[[126 136 112 142 138 135 141]
 [139 108 146 124 117 134 135]
 [117 152 136 132 136 134 134]
 [140 141 124 133 138 126 136]]
:
[[126 136 112 142 138 135 141]
 [117 152 136 132 136 134 134]]

[[129 108 142 126 146 124 105 123 109 138 127]
 [139 135 135 113 133 137 110 110 132 141 112]
 [120 119 106 126 122 150 116 143 133 120 142]
 [118 132 124 113 139 141 105 134 109 131 133]
 [124 138 138 144 142 138 119 151 121 150 148]
 [113 127 141 145 133 145 117 130 128 137 114]
 [143 116 118 131 113 128 150 148 138 134 147]]
:
[[129 108 142 126 146 124 105 123 109 138 127]
 [120 119 106 126 122 150 116 143 133 120 142]
 [124 138 138 144 142 138 119 151 121 150 148]
 [143 116 118 131 113 128 150 148 138 134 147]]

[[128 128 127 140 118 142 142]
 [128 128 127 145 112 148 147]
 [127 127 127 122 139 122 122]
 [128 128 127 146 110 150 150]
 [128 128 127 129 131 130 130]
 [128 127 127 127 134 127 127]
 [127 127 127 118 145 117 117]
 [128 128 127 138 120 140 140]
 [128 128 127 144 112 148 147]]
:
[[128 128 127 140 118 142 142]
 [127 127 127 122 139 122 122]
 [128 128 127 129 131 130 130]
 [127 127 127 118 145 117 117]
 [128 128 127 144 112 148 147]]

[[146 145 118 119 119 128 145 118]
 [118 119 141 141 140 127 119 142]
 [142 141 121 122 121 128 142 121]
 [153 150 112 113 113 128 151 111]
 [135 135 127 127 126 127 135 127]
 [146 144 118 119 118 128 145 118]
 [149 148 115 116 116 128 148 115]
 [135 135 127 127 127 128 135 127]
 [114 116 144 144 142 127 116 145]
 [111 113 147 147 145 127 113 148]
 [125 125 135 136 134 127 126 136]
 [132 132 129 130 129 127 132 130]]
:
[[146 145 118 119 119 128 145 118]
 [142 141 121 122 121 128 142 121]
 [135 135 127 127 126 127 135 127]
 [149 148 115 116 116 128 148 115]
 [114 116 144 144 142 127 116 145]
 [125 125 135 136 134 127 126 136]]

[[132 115 124 129 151 132 124]
 [129 129 128 127 121 129 119]]
:
[[132 115 124 129 151 132 124]]

[[128 152 109 153 150 152 151 105]
 [128 152 109 153 150 152 151 105]
 [128 139 122 139 138 139 139 119]
 [127 113 147 112 115 113 114 149]]
:
[[128 152 109 153 150 152 151 105]
 [128 139 122 139 138 139 139 119]]

[[117 127]
 [110 127]
 [134 124]
 [126 120]
 [151 140]
 [136 125]]
:
[[117 127]
 [134 124]
 [151 140]]

[[139 139 102 128 133 129 147 115 134 110 133 116]
 [124 115 130 113 139 140 134 133 122 128 136 132]
 [128 134 124 135 109 115 131 116 148 138 125 128]
 [125 130 140 135 122 120 115 132 131 135 123 132]
 [125 129 141 137 120 121 114 133 125 137 119 131]
 [130 135 118 129 123 122 135 121 138 126 130 127]]
:
[[139 139 102 128 133 129 147 115 134 110 133 116]
 [128 134 124 135 109 115 131 116 148 138 125 128]
 [125 129 141 137 120 121 114 133 125 137 119 131]]

[[121 148 112 113 126 139 137 115 138]
 [137 129 110 140 125 119 138 128 109]
 [140 124 125 133 117 111 133 143 116]
 [136 127 117 118 134 135 108 124 118]
 [117 132 126 149 138 111 121 115 136]
 [130 136 117 120 122 116 123 123 126]
 [128 131 120 127 142 132 138 125 128]]
:
[[121 148 112 113 126 139 137 115 138]
 [140 124 125 133 117 111 133 143 116]
 [117 132 126 149 138 111 121 115 136]
 [128 131 120 127 142 132 138 125 128]]
---
[[122 145 112 136]
 [114 143 125 133]
 [155 125 108 122]
 [117 142 131 131]
 [118 141 110 153]]
:
[[145 112]
 [143 125]]

[[128 121 128 126 124]
 [119 100 128 130 137]
 [119  98 139 138 133]]
:
[[121 128]
 [100 128]]

[[120 135 107 158 113]
 [107 143 105 148 132]
 [108 158 123 114 139]
 [125 156 101 134 119]]
:
[[135 107]
 [143 105]]

[[131 133 136 132]
 [110 107 116 118]
 [117 128 131 132]
 [143 152 107 139]]
:
[[133 136]
 [107 116]]

[[139 110 123 125 125]
 [114 139 132 121 146]
 [116 140 153 134 137]
 [132 144 126 133 124]
 [152 130 112 105 139]]
:
[[110 123]
 [139 132]]

[[127 129 138]
 [133 137 107]
 [134 126 123]]
:
[[129 138]
 [137 107]]

[[123 120 105 133]
 [114 156 120 141]]
:
[[120 105]
 [156 120]]

[[136 106 109 118]
 [129 116 100 135]
 [108 139 135 148]]
:
[[106 109]
 [116 100]]
---
[[156 155 112 124 125]
 [149 149 110 140 114]
 [123 127 135 136 105]
 [136 138 122 143 110]]
:
[[155 112]
 [149 110]]

[[131 131 126 124]
 [118 101 149 153]]
:
[[131 126]
 [101 149]]

[[126 128 129]
 [115 103 145]
 [127 127 130]
 [127 130 129]]
:
[[128 129]
 [103 145]]

[[151 135 136]
 [124 135 135]
 [130 132 133]
 [119 139 145]]
:
[[135 136]
 [135 135]]

[[108 154 131]
 [130 126 128]
 [126 131 128]
 [121 137 129]
 [125 132 129]]
:
[[154 131]
 [126 128]]

[[125 129 129 138]
 [137 123 145 124]
 [128 126 129 150]
 [133 126 135 115]
 [126 129 124 139]]
:
[[129 129]
 [123 145]]
